In the data rows, zero lies at 7.5, halfway between 7 and 8.
Each row below has a hidden score, from 0 to 20, with 10 about the middle. What is it? The score is a weighted sum of the row's numbers plus the product of two more (or one squared), each taken from its middle value.
 6 10  7  9 10  8  9  5 10  7  7  9  8 10  9 10  9  9 11  7  9  8  9  8  8  6  6  7  4  5  9  5 9
 6 10  6  7  7  8  6 10  8  7  7  6  8  9  8  5  9  6  4  8  5  8  6 10 10  7  2  6  6  8 11  5 11
 9  7  7 11  8  6  8  7 10  8  8  9  6  8  9  6  7  7  6  6 10 11 12  8  7 11  6  9  5  9  9  6 9
 6  9  9  6  9  6  9  8  8  7  6  7 11  8 10  9  9  7  6 10  5  8  5 10 10  8  7  8  9  8  5  5 11
 8  8  8  7  5  9  7  6  6  7  8  9  7  7  9  7  7  6 11  6  6  8  8  6  7  4  6  6  7  7  9  8 6
 9  5  9  5  7  7  3  8  5  7  5  5  7  5  8  7  6  8  6  7  7  6  8  5  9 10 12  5  8  8  7  9 19
 5 10  6  6 10 10  7  7  7  4  9  7  4  6  6  9  6  7 10  7  7  7  5 11  7  9  8  7  6  7  9  5 12
10  6 10  9  5  8  8  6  7  9  7  8  6  7  9  7  8  7  9  6 10 10 10  7  7  7  7  9  4  9  8  8 9
 5 10  7  6  7  7  6  9  6  8  8  7  9 10  8  6  9  6  4  7  5  7  7 10 10  6  3  6  7  7 10  5 11
 5  3  8 12  6  8  9  7 10 11  8  5  7  4  8  8  5 11  9  8 12  7 10  4  6  6  7  7  3  9  5  7 8
10  8  7  8  4  8  9  8  8  8  9  5  4  7  7  6 11  7 10  7 10  9 10  6  9  7  8  8  8  9  7 10 7
 9  6  8  7 10  9  5  8  7  3  9  8  5  4  7  8 10  6  9  9  8 10  5  7  8 10  7 10 10  5  8  6 11
10  4  9  5  3  8  5  8  6  5  6  5  8  5  6  8  5  9  8  9  8  5  9  8  9  9 11  4  9  9  6 10 10
 8  7  6  6  5  8  6 11  7  4  6  7  6  6  7  8  5  7  9  8  7  6  6  9  5  8  9  6  7  7  9 10 8
 6 10  8  6  9  9  8  6 11  3  8 10  7  9  3  6  9  9  7 10  6  6  5  7 12  7  8  4  5  6  9  5 13
 4  8  9  5  4  9  5 10  5  7  7  5  9  7  8  6  8  5  6  8  7  6  5  8  8  4  5  7  6  7  8  8 9
 9  5  7  7  5  6  6  7  6  7  5  8 10  9  6  8  5  9  7  6  6  5  6  9  7  8  9  5  7  7  8 11 6
 8  7 11  6  8  6  7  9  8  8  5  7  8  8  9  3  5  4  7  6  6 10  8  8  8  9  8  8  6 12  9 10 11
 8  6  6 10  8  7  8  3  7  9  7 11  8  7  9  9  8  7  7  7  7  8  9  4  4  6  6  9 12  9  7  8 13
10  8  9  9  8  7  4  5  6  5  9  9  4  5 11 12  9  5  9  9 10  9  6  8  5  6  7 12 12  6  8  8 10
 9  5 11  5 10 10  3  6  8  8  7 10  7  4  5  7 10  5  8  9  7  9  6  4  9  6  7  7  9  4 10  8 13
 8  8  6  7  8  6  6  7  5  8  7  9 11 10  9  6  3  6  6  6  8  9  9  8  6  9  9 10  7 11  6  7 9
 7 11  8  9  8  7  9  5  6  6  8 10  8 10  9 11  9  8  8  9  8  7  7  9  8  5  6  7 10  6  7  7 9
 7  7  7  7  9 10  6 10  4  7  8  5 10  9  7  7  8  5  7 10  9  7  8  7  7  6  5  9  9  4  8  8 9
 6  7 11  5  4  7  7  9  8  7  5  3  8  7  9  4  8  6  8  6  6  6  6 10 11  7  7  7  8 12  9  9 14
 5  4 10  9  6  8 10 10 10  9  7  3  8  5  8  5  4  9  9  8  8  5  8  8  9  5  9  6  5 10  6  9 9
 4  7 10  5  7  7  8  8 10  5  7  9  9  7  7  5 10  7  4 11  7  7  5  6 12  8  7  6  6  8  7  7 17
 8  9  7 10 10  9 11  8  9 10  9  5 10  8  7  9  9  9  6  6  7  8  7  7  8  5  8  6  8  7  3  5 9
 6  5  4 12 11  9  9  6 12 12  7  7  9  7  8  8  6 11  8  7  8  8  8  6  6  5  7  9  6 11  5  5 8
 9  7 10  5  3  6  5 10 11  6  6  6  8  9  6  5  6  8  6 10  8  5  6  9  9  7 10  4  6 10  9 10 13
 7  9  7  5  8  8  7 11  6  9  8  9  7  9  9 10  7  7  7  6  6  6  5 10  6  8  8  8  8  4  6  6 7
 8  8  8  8  8  6  6  6  7  6  8 10  5  8 10 10  5  9  8  7  8  7  6  6  8  7  8  8  9  9  8  9 10
11  8  9  7  8  8  4  8  6  9  6  6  7  5  5  8 10  3  6  7  9 10  8  4  7  7  6  6 10  7  9  8 16
10  7 10  8  7  7  3  5  5  9  6 10  7  5  9 11  8  4  7 10 10 10  7  5  6  4  6  9 12  7  9  8 10
 5  9  9  7  8  8  9 10  6  8  6  3 11 10 10  4  7  8  5  9  5  5  5 10 11  7  6  9  9 11  6  8 18
 7  9  7  5  8  8  7 11  6  9  7  9  7  9  9 10  7  7  7  6  6  6  5 10  6  8  8  8  9  3  6  6 7
 9  9  8  6  7  9  9 11  5  7  5  6  6  7  9  7  6  9  5  6  7  3  9  8  9  9 12  6  7  6  4 11 10
 8 10  6  6  3  5  6  8  7  6 10  9  9 10  6  6  7  7  9  8 10  7  7  7  6  8 10  5  6  8  9  5 10
 5  5  6 11 10  8  9  8  9 11  8  5 10  6  7  8  7 10  6  6  9  7 12  5  7  5  7  7  7  7  3  7 9
10  5  5 11  9  6  9  6 10  8 10  9  7  6 11  6  6 11  8  7  9  8  9  4  5 10  7 11  6 10  6  8 5
 7  8  7  6  6  8  8  8  9  5 10 10  7  8  4  5 10  9  8 10  7  7  7  5  7  9  9  5  8  5 10  8 17
 5  9  8  5  5  6  9 10 11  6  6  8  9  9  8  6  9  6  5 10  6  7  4  8  8  6  5  7  5  9  9  7 10
10 11  9  8  6  7  9  6 10  8 10  9  7  8  5  7 10  7  6  8  8 10  8  4  7  6  7  5  7  7  8  7 8
 6  9  7  6  8  6  6  9  8  7  5  7  7  8  9  5  6  8  9  8  7  8  6  8  9  7  6  6  7 11  9  7 8
 8  7  7  4  7  9  5 10  6  9  4  8  7  8  8  8  5  8  5  4  6  5  9  8  8  7 11  6  7  6  5 10 7
 9  5 11  5 10 10  3  6  8  7  7 10  7  4  5  7 10  5  8 10  7  9  6  4  9  6  6  7 10  5 11  8 13
 9  6  9  7 10 10  5  7  7  5  8  9  5  5  7  8 12  6 11  9  8 10  6  7  9  8  7  9  9  4  9  6 13
 9  5  8  9  8  6  6  5 10 11  7 11  3  5 10  6  8  8  8  6  8  9  7  0  2  7  6 10  5 10 11  9 7
 8  9  5  6  5  5  6  9  9  4  9 10  9  9  6  6  8  9  9 10  9  8  6  5  8  9  9  5  8  8  7  5 10
 6  9  7  8 10  7 11  8  9  4  7  4  8 10 10  5  6 10 10  7  7  5  9 11 12  9  8  6  6 10  7  9 9
 9  6  6 10  6  8  7  5  9  9  9  8  5  5  9  9  5 10  9  7  9 10  8  4  4  8  6  8  7 10  7  7 8
 9  8  8  6  7  9  9 11  5  7  6  6  6  8  9  7  6  9  5  6  7  3  9  8  9  9 11  6  7  6  4 11 8
 9  6  7  7  7  7  8  8  6  4  6  4 10  7  7  7  5 11  7  8  8  4 11  8  9 11 12  5  9  8  4 10 14
 9  7  8  8 10  8  4  7  7  8  8  6  9  6  6 10 11  6  5  9  9 10 11  6  5  4  5  9 10  4  7  7 10
 5  8  9  7  9  7  9 11  7  5  8  4  6  4  8  9 10  7  6  7  7 10  6  7  5  8  4  9  8  6  6  7 13
 8  6 11  7  5  8  9  6 10  8  7  7  6  6 10  4  8  6 12  5  6  8  9  7  9  7  7  5  7 10 10  9 7
 4  9  8  6  7  7  6 10  7  7  8  6  9  9  8  6  9  5  4  8  6  7  7 10  8  7  3  6  6  5 10  5 11
10  6  8  8  6  5  3  6 11  8  8 10  6  7  9  9 10  6  7 11 13  9  7  5  5  6  8 11  6  7 10  6 13
10  7  8  7  8  7  5  9  9  9  6  5  8  8  7  5  9  4  7  7  8  9  9 11 10  8  5  7  9  9 12  6 10
10  8  9  5  5  6  4  7  9  6 10 10  7  7  8  8  7  4  6 10 11  7  5  7  6  6 10  9  6  8 10  7 18
 6  9  8  7  7  8 11 10  9 10  7 10  9  8  7 10  7  8  6  6  5  5  5  9  7  7  9  7  7  6  5  7 7
 7  7  9 11  9  8 12  5  9  9  8 10 10  8  9 11  6  8  8  7  9  6  8  8  9  6  9  7  9  8  4  7 10
 5 10  8  7  7  6  9  6  5  8  6  8 11  9  8  9  8  7  6  6  4  7  4 10  8  6  6  9  8  7  8  9 11
 6  8  5  8  7  7 11  7 10 10  8  8  7  9  6  8  9  7  9  8  9  9  7  6  5  8  8 10  7  7  8  8 8
 6  8  6  6  7  9 11 10  6  9  7  7  6  8  7  8  9  8  7  7  6  5  7  9  8  9  9 10  7  6  5  9 9
 8  7 10  9  8  7  6  5  7 12  6 10  7  7  8  8  7  7  7  7  9 11  8  5  4  5  6 10  6  8  9  8 8
 9  8  9  8  8  7 11  8  5  6 10  7  8  9 10  4  5  7  6  7  8  5  8  8  6  9  9 12  6 10  8 10 10
2 6 4 6 7 8 7 8 8 9 8 8 9 9 5 8 7 6 9 9 6 8 9 8 6 4 6 9 8 4 8 8 14
 9  9  7  7  8  7  8  5  7  9  9 11 10  8  9  7  6  5  9  6  7  9  5  6  6  7  7  7  7  8  8  5 7
 8  8 10  8  8  7  6  5  2  8  6  7 10 10  5  7  8  6  6  9  7  9  7  9  7  9  8 10  8  4  7  8 17
 7  7  5  7  9  9  6  9  7  3 10  9  5  6  6  7  7  9 11  8  7  9  6  8  6 12  8  7 10  6  8  6 11
10  8  8  7  8  8  4  8  6  6 10  8  5  6 10  9  8  5 11  8 11  9  6  8  6  8  8 12  7  7 10  6 10
 8  6  8  9 10  8  7  6  8  9  8  8  8  7  7  8  9  8  7  6  7 11 12  4  5  6  5  7  8  5  6  7 9
 9  5  9  4  5  7  5 11  8  9  4  9  6  7  7  8  4  9  6  5  6  5  7  6  5  9 11  4  8  8  7 12 8
10 10  9 10  9  9 12  8  4  7  9  4  8  9  8  6 10  8  4  8  8  8 11  6  7  8  7  9  8  7  5 11 9
 7  8  6  7  8  9  9 10  5  8  8  6  7  8  9  8  7  9  7  6  7  4  8  9  7 10  9  8  8  5  5  8 12
10  6 11  8  8  8  6  5  6  8  7 10  7  6  9 11  9  4  9  8 10 10  8  5  8  5  7  8 12  7  9  8 12
 2  6 11  8 10  6 10 10  8  7  6  2 10  8 10  4  7  8  5  9  7  6  8  9 10  7  5 10  6  9  5  8 15
 9  5  7  7  6  7  8  8  6  5  6  4 10  7  6  7  5 11  7  9  7  4 11  8  9 11 12  5 10  8  4 10 18
 5  4  6 13 10  8 12  8  9 10  9  5  9  6  8  7  5 12  8  8 12  6 10  5  7  7  7  9  4  8  4  7 8
 7  9  7  5  8  8  7 10  6  9  7  9  7  9  9 10  7  7  7  6  6  6  6 10  6  8  8  8  8  3  6  6 7
 7  9  8  6  8  9  7  9  6  8  6  9 10 12  9  6  7  3  6  8  5  8  5  9  7  6  5  9  7  6  8  7 7
 8  6  9  6 10  9  4  7  7  7  7  5  5  5  7  7 11  4  9 10  7  9  6 11  7  8  6 11  9  6 11  8 11
 6 10  5  7  6  7  9  6  7  9  8  8  7  9  5  8  9  6 10  8  6  9  6  9  7  6  6  9  7  5 10  9 6
 9  4  8  8  6  8  5  8  8  9  7  6  7  4  8 10  7  8  8 10 12  9  8  5  4  6  6 10  8  7  7  7 7
 7  6  9 11  8  8 10  6  7 11  7  9  8  6  9 10  4  9  7  7  8  7  8  5  8  4  8  7  9  9  5  8 10
10  9  9  8  5  6  4  4  7  6  8 10  8  7  8 11 10  4  6 12 11  9  7  7  7  4  8  8 11  6  8  6 10
10  6  8  4  3  8  7  8  5  5  6  5  6  5  5  8  5  8  8  9  9  6  9  8 10  8 13  3  8  9  6  9 11
 7  7  4  7  9  9  6  7  8  9  6 10  9  9  8  6  6  5  7  7  4  8  7  6  6  5  4  7  8  8  9  7 7
 9  7  6  9  6  7  6  7  9  6  8  7  4  7 10  9  6 11 10  8 12  7  8  7  7  8  7  8  4 10  8  8 8
 9 10  6 10  7  7 10  5  5 10  8  6  7 10  3  9 11  8  9  6  8 11  9  7  9  7  7  8  9  6  6  9 9
 4  5  8 10  9  5  8  8 10  9  8  6  7  6 10  7  8  9  4  7 11 10  9  7  7  8  3  8  4  8  8  5 13
 8  5  8  4  5  7  5 10  8  7  4  8  8  7  7  7  4  7  7  7  6  5  7  6  6  7 10  4  7  8  9 11 9
 8  6  5 13 11  9 12  7 11 10  9  4  8  6  8  7  7 12  9  8  9  6  9  6  7  7  8  9  5 11  4  6 8
 8  8  6  9  6  6 10  7  7 10  7  6  8  8  3  9  9  9  7  6  6  9  7  8  6  9  7  8 10  8  6  9 16
11 10  8 10  9  8  9  5  9  9 11  8  6  7  7  7 11  8  6  6  7 11 12  5  8  8  4  5  8  6  9  6 8
 4  7 11 10  8  5  9  4  5  8  6  8 10  8 10 11  7  9  5  7  8  8  6  8  8  5  6 10  9  7  5  8 15
11  7  6  8  4  9  5  8  8  8  5  5  5  7  7  7  4 10  8  7 11  7  8  5  7  7 10  5  6 10  7 10 6
 9  7  7  9 10  8  8  4  9  8  7  9  8  7  7  8 10  7  8  4  6 10 12  5  7  7  6  6  8  7  7  7 9
 9  7  9  3  5  7  6 11  7  9  3 10  5  7  6  8  4  7  6  6  7  6  7  6  7  7 11  4  7  8  7 11 10
 6  6  5  8  6  5  9  5  6  9  7  7  9  8  3  9  8  9  9  8  6  8  6 10  7 11  9  9 10  8  6  8 16
 5  6  4  9 10  9  9  8 10 10  7  7 10  8  8  7  6  8  9  6  5  6  7  8  8  4  7  7  6  9  6  6 9
11  6  8  8 10  8  5  5  6  6  8  9  9  7  6  8  9  8  8  8  7  9  5  7 10  9  7  9 10  5  8  8 8
 6 10  9  7 10  7  9  9  9  7  7  5  9  7 10  8 11  7  4  7  6 10  5  8  9  6  5  7  8  8  4  5 10
 9  8  8  8  9  6  8  9  8  8  8  6  8 10  9  3  5  7  5  8  6 10  9 11  9  9  6  9  7 11  9  7 10
 7 10  5  7  6  7  6  9  4  6 10  8  6  7  8  8  7  7 13  7 10  9  7  9  4 10  8  8  8  7  9  5 8
 4  8  9  8  9  7 10  8  6  5  6  7 11  7 10  5  9  9  6  8  8  6  7  5 12  7  6  7  7  9  4  7 12
 8  7 11  6  9  7  6  7 10  7  7  7 10  8  9  8  9  4  9  8  7  9  7 11  9  5  7  9 10  6  9  8 15
 8  7  8  7  8  7  8  8 10  6  8  8  3  6 11  4  8  6 11  7  6  8  6  7  4  8  7 11  7 10 11  9 8
 4  5  6  9  9  8  9  8  8 10  9  7 12  7  8  8  2  9  7  7  9  5  9  7  6  6 10  8  5  9  5  6 12
 6  6  7  6  7  8  6  8 10  5  9 10  8  8  4  5  9  8  8 11  7  8  6  6  9  9  9  5  8  6  8  5 18
 4  7  7  5  3  9  7  9  7  7  9  6  6  7  5  8  8  5 10 10  8  7  8  8  6  4  7  8  7  5  9  9 13
10  8  8  7  8  8  4  8  6  5 10  8  5  6 11  9  8  5 11  8 10  9  6  8  6  8  9 12  7  7 10  6 10
 7  4  5  9  8  7  7  6  8  8  9  6 11  7  7  9  7 11  8  7  6  6  9  8  8 10  9  8  8 10  4  5 15
 5  8 11  5  4  7  7  9  8  7  4  3  8  7 10  4  8  6  8  6  6  6  5 10 10  7  7  7  8 12  9  9 15
 5  8  8  5  4  7  9 10  8  6  6  6  8  6  9  7  8  7  7  8  6  7  5  9  8  5  5  7  7 10  8  8 8
 9  7  9  8  8  8  9  7  6  8 10  8  7  8  6  5  7  6  4  6  7  7 10 10  7 11  7  8  5  8 12  8 13
11 10  7  8  9  9  5  8  4  7  8  5  6  6  6 10 10  5  7  8  9 11  7  7  6  7  5  9 11  5  7  7 15
 6  5  7 12  9  8 10  4  9 10  7  9 11  8  9 10  5  9  8  6  8  5 11  7  9  6  9  7  9 10  5  8 11
 8  8  8 10  9  9  9  8  8 11  8  5  8  5  6  8  8  9  7  5  6  9  8  3  8  5  8  5  8  9  5  7 12
 9  8  8  9  8  6 10  4  9  6  9 12  9  8 10 11  5  6  8  6  7  9  6  7  6  8  8  7 11  8  6  7 9
 6  7  7 13  9  9 14  5  7  9  9  7 10  8  8 10  5 11  7  8  9  4 10  7 10  6  9  8 10  9  3  8 17
10  9  7  7  7  7  4  8  4  6  9  7  6  6  9  9  9  4 11  8 11 10  6  8  6  8  7 10  8  7  9  5 9
 5  8 10  5  9  7  9  8  9  6  5  6  5  8  8  5  8  7 10  7  6  7  8  8  9  6  6  5  6  9 12 10 16
 4  5  3  6  6  7  8  9  9 10  7  8 10  9  5  8  7  7  8  8  4  7  7  9  6  7  6 10  9  9  7  8 9
10  8  9  7 10  8  7  6  9 10  8  8  5  3  7  8 10  6  7  7  6 11  8  2  5  6  5  5  8  7  9  9 8
 9  9  8  6  4  4  7  9  7  6  8 10 10 10  8  5  5  4  5  9 10  9  6  8  6 10 10  8  5 11  8  6 13
 7  7  8  4  7  8  5 11  5 10  6  9  5  7  8  9  7  7  7  6  6  7  7  7  5  8  8  7  8  5  8  7 9
 7  9  7  7  8  8  8  6  7  8  9 11 10 10 10  8  8  5  9  7  5  9  6  7  7  4  5  7  7  4  9  6 11
 8  7  7  4  6  8  6 10  7  9  4 10  8  9  7  9  4  9  5  6  6  5  9  8  7  7 11  5  8  8  5 11 14
 8  8  8  9  5  5  8  7  9  9  7  9  7  9  8  5 10  6  5  9 11 10  7  5  4  8  6 10  4  9  9  7 8
 9  5 10  7  5  7  8  7  9  8  8  7  4  6 11  3  8  7 10  7  6  6  7  6  6  6  7  9  7 12 10 11 8
 3  6  9  7  9  7  7  8  8 10  4  6 11  9 11  6  6  8  5  8  5  7  8 10 10  4  6 10  9 12  6  7 11
 9  6 10  7  5  7  8  8 10  8  8  7  4  6 10  3  8  7 10  6  6  6  7  6  6  6  8  9  7 12 10 11 7
10  7  9  5  4  9  6  9  4  5  6  4  6  4  7  7  5  8  8  8  9  5  9  8 11  8 13  4  7  7  6  9 12
 5  7 10  6  5  7  7  8  7  6  5  7  9  5 10  5  9  8  8  7  9  7  6  5 11  5  7  6  7 10  6  7 9
10  9  9  8  5  6  5  5  7  7  8 10  8  7  8 11 10  4  6 12 11  9  7  7  7  5  8  8 11  6  8  7 10
 8  6  5 11  7  7 10  7 14 10  9  7  7  7  6  7  8 10  7  9 10  8  6  5  7  7  8  7  3 11  6  4 9
 7  9 10  8  7  6  8  6  5  7  7  9 11  9 12 10 10  6  6  8  7  9  5  8  9  5  6  9 10  7  5  5 11
 6 10  7  8 10  8  7  4  6  6  8  7  8  9  4  9  6  9  8  5  6  6  5 11  9  9  9  6  6  7  9  6 15
 7 11  5  7  9  7  7  6  8  6  9  7  7  8  6  7  6  8  8  7  8  7  8 10  9  8  6  4  5  9 10  3 11
 7  8  6  7  8  9  9 11  5  8  8  6  7  8  8  8  7  9  7  7  7  4  8  9  7 10  9  8  9  5  5  8 12
 7  7  9  7 11 10  7  7  7  5  7  9  6  6  5  5  9  6  8  8  5 10  5  8  8  9  7  9  7  6  8  7 11
 8  5  8  5  2  8  6 10  7  6  5  6  8  6  6  7  4  8  8  7  7  4  7  8  7  6  9  4  7  9  8 11 7
 6  7  6  7 10 10  6  8  7  4  9  8  5  5  5  7  9  8 11  8  6  9  5  8  7 10  8  7 10  5  8  5 11
 3  7  8  6  8  7  8  7  8  8  6  8 11  8 10  8  6  7  5  5  7  6  8  9  8  7  8  8  7 11  7  6 14
 7  7  8  4  7  8  5 11  5 10  6  9  5  7  8  8  6  7  7  6  6  7  6  6  5  8  8  7  8  5  8  7 9
 9  5  9  9  9  7  7  4  8  9  7 12  5  5  9  8  5  7  7  7  6  9  5  3  5  5  8  8 11 10  8  8 11
 9  5 10  6  9  6  6  7 10 10  6 10  6  7 11  2  7  6 10  7  5  9  7  5  7  6  7  8  7 11 11  9 17
 5 10  4  5  3  8  8 10  8  9  8  9  8 12  3  6  7  4  7 11  7  8  5  7  8  6  8  7  7  7  9  8 11
10  9  9  6  6  7  6  8  5  8  4  8  6  8  8  9  5  9  6  3  7  5  7  9  9  8 11  6  6  5  6 11 8
 6  9  9  5  5  5  9  8 10  5  7  7  9  8  7  7 10  7  5 11  6  8  6  8 10  9  8  7  7  9  7  6 13
 4  3  5 12 10  8  8  7 11 13  7  7 10  7  8  9  4 11  7  7 10  7 11  5  5  6  7  9  5  8  5  6 9
 6  7  5  9  3  8  9  7  8 11  8  6  4  7  7  9  9 10 10  9 10  9  9  5  5  6  7 10  7  9  8  9 7
 9  5  6  7  5  7  6 10  9  6  7  7  8  8  6  6  5  8  6  7  7  5  9  9  8  9  7  3  7  8 10  9 9
 9  6  9  8  4  8  7  5  6  5  9  8  6  6  8 11  6  8 11  7 10  6 10  9  6  6 10  6 12  7  8  9 10
 6  6  7  6  7  8  7  8 10  6  8 10  8  8  5  5  7  8  7 10  8  7  8  5  9  9  9  5  8  5  8  6 12
 9 10  6 10  8  6  8  6  7  5  9  9  6  9  8 10  7  9  7  9  9  8 10 10 10  9  5  5  9  8  8  5 11
 7  7  5 10  9  9 10  9 11  9  9  6  7  7  7  6  7  8  8  7  6  7  8  9  9  6  5  5  4  9  9  4 9
 7  8  7  7  8  9  9 10  5  8  8  6  7  8  9  8  7  9  7  6  6  4  9  9  7 10  8  8  8  5  5  8 15
 6  8  6  7  7  9  7  8  7 12  6  9  9  9  6  9  7  8  6  5  6  4  7  8  7  6  9  7  6  8  5  7 8
 9  6 10  6 10  9  6  8  7  7  7 11  8  7  7  4  7  6  6  7  5 10  6  4  9  9  8  8  7  8  8  9 14
 6 10  5  8  6  7  9  6  7  8  8  8  7  9  5  9  9  6 10  7  6  8  7  9  7  6  7  8  7  5 10  9 7
 3  6  6  9  9  7  7  6  8 11  5  8 10  8 11  9  7 10  5  7  9  9  8  6  7  5  4 11  7 10  5  6 9
10 10 10 10  9  9 10  7  5  7  9  5  9  8  7  7 10  7  4  8  8  8 11  8  8  7  7  9  9  6  5 10 9
 4  7  8  7 10  7  7  9  8  8  7  4 10  7  7  8 11  8  4  6  6  9  9  6  7  5  5  8  8  8  4  6 13
 7  8  8  5  4  9  6 10  5  9  8  7  5  6  8  9  7  8  8  5  7  5  8  9  6  8  8  7  8  6  7  8 8
 9  6  6 11  8  7  9  4 12 10  9  9  4  5  7  7  9  9  8  6  9 10 11  5  4 10  4  7  5  8 12  7 7
 8  6  8  9  8  7  7  5  9 12  8 10  5  5  9  8  8  9  8  6  8 10  7  1  2  6  6  9  7  9 10  8 8
 5  8 11  8  9  6  9  4  8  6  5  9 10  7  9  7  9  8  8  6  7  7  6  7 11  7  7  7  7  8  7  8 10
10  8 11  7  9  8  7  8  7  9  7  7  6  6  6  7 10  5  5  7  7 11  9  5  6  6  5  7  7  7  8  9 10
 7  9  6  8  7  7  9  9  9  9 11  5  5  6  3  8 11  7  6  8  8 11 12  8  7  8  5  6  7  4  9  7 11
10  6 10  8  8  6  8  9  9  8  8  7  6  9 10  1  8  6  6  8  7  8 10 10  8  9  6 10  5 11 11  9 16
 7  8  8  7 10  9  7  7  5  7  8  8  6  6  6  6  5  4  7  7  6  9  5 10  5 10  9 10  6  8  8  6 12
 7  8  7  8  9  9 10  6  8  6  9  8  8  7  9  7  8  7  9  8  5  7  9  6  7  6  6  7  7  6  9  9 8
 9  6  8  8  7  6  5  6  7  8  9 11  6  7  9  9  6  7  9  8  8  7  8  6  5  5  9  8 12  7  9  9 12
 6  9  5  8  6  7  9  6  7  8  7  8  7  9  5  9  9  6 10  8  6  8  7  9  7  6  7  9  7  5 10  9 8
 4  7  6  7 12 11  6  5  9  5  6  9  9  8  4  7  8 10  8  6  4  6  7  7 11  6  7  6  8  6  7  6 12
 9  8 11 10  9  6  9  7  4  8  8  6  8  8  6  7 10  7  5  7  9  9  9  7  4  7  6  9  7  5  7 10 8
 8  7  8  5  7  8  6 10  7  8  5  8  8  9  9  9  5  9  5  4  6  4  6  9  7  9 10  6  7  5  4 10 6
 6  9  3  8  6  7  8  7  6 10  6  8  8 11  5  7  8  5  9  7  6  8  5  9  8  7  6  8  8  7  9  9 8
 8  8  9  7  8  9  8  8  4  6  9  8  5  7  7  7  7  5  7  8  7  8  6  9  4 11  8 11  6  7 10  9 11
 8  5  5 13 10  7 10  4 10 12  8  6  8  7  7  9  7 12  9  6  8  8  6  6  6  7  7  9  4 10  6  6 8
 9  9  9  6  9  8  6  7  7  6  7 10 10  7  8  8 12  6  8  9  9  9  5  5  7  5  6  9 10  5  7  6 8
 8  8  8  6 10  9  7  7  8  6  9 10 10  9  6  7 10  8 10  8  6  8  7  7  9  8  7  6  9  3  8  5 10
10  7  8  9  4  7  8  5  6  7  9  9  6  5  9  9  6  7  8  7  9  9  7  5  6  7  7  7 11 10  6  8 11
 9  7  8  8  9  9  8  7  6  5  8  7  9  6  8  6 11  8  8 10 10  7  8  4  8  7  6  9 10  6  7  8 9
 6  6  6 10 10  9  9  8  9  9  8  4 10  6  4  8  7 10  6  6  7  8 10  5  6  5  7  7  7  8  3  6 12
10  8  8  8  6  7  4  6 10  9  9  9  7  7  8 11 10  7  6 11 12 10  7  5  6  5  7 10  7  6  9  6 11
 7  9  4  6  7  8  8  8  7  9  7  7  9 10  5  8  9  5  8 11  6  9  6  9  9  9  9  8 10  7  6  6 11
 9  7  8  7  8  6  7 10  8  6  7  7  5  8 12  3  5  5  9  7  7 10  5 11  6 10  8 13  6 11  8  9 8
 7  8  9  6  5  7  8  8  7  6  7  4  8  5  9  8  9  8  7  9  7  7  7  9 10  8  8  7  9 10  6  7 15
 9  8  8  6  7  9  9 11  5  6  6  6  6  8  9  7  5  9  5  6  7  3  9  8  9  9 11  6  7  6  4 11 9
10  9  8  6  8  6  7  9  7  6  9 10 10 10 11  6  3  5  5  5  8  8  5  9  6  9 10 11  6 10  6  7 10
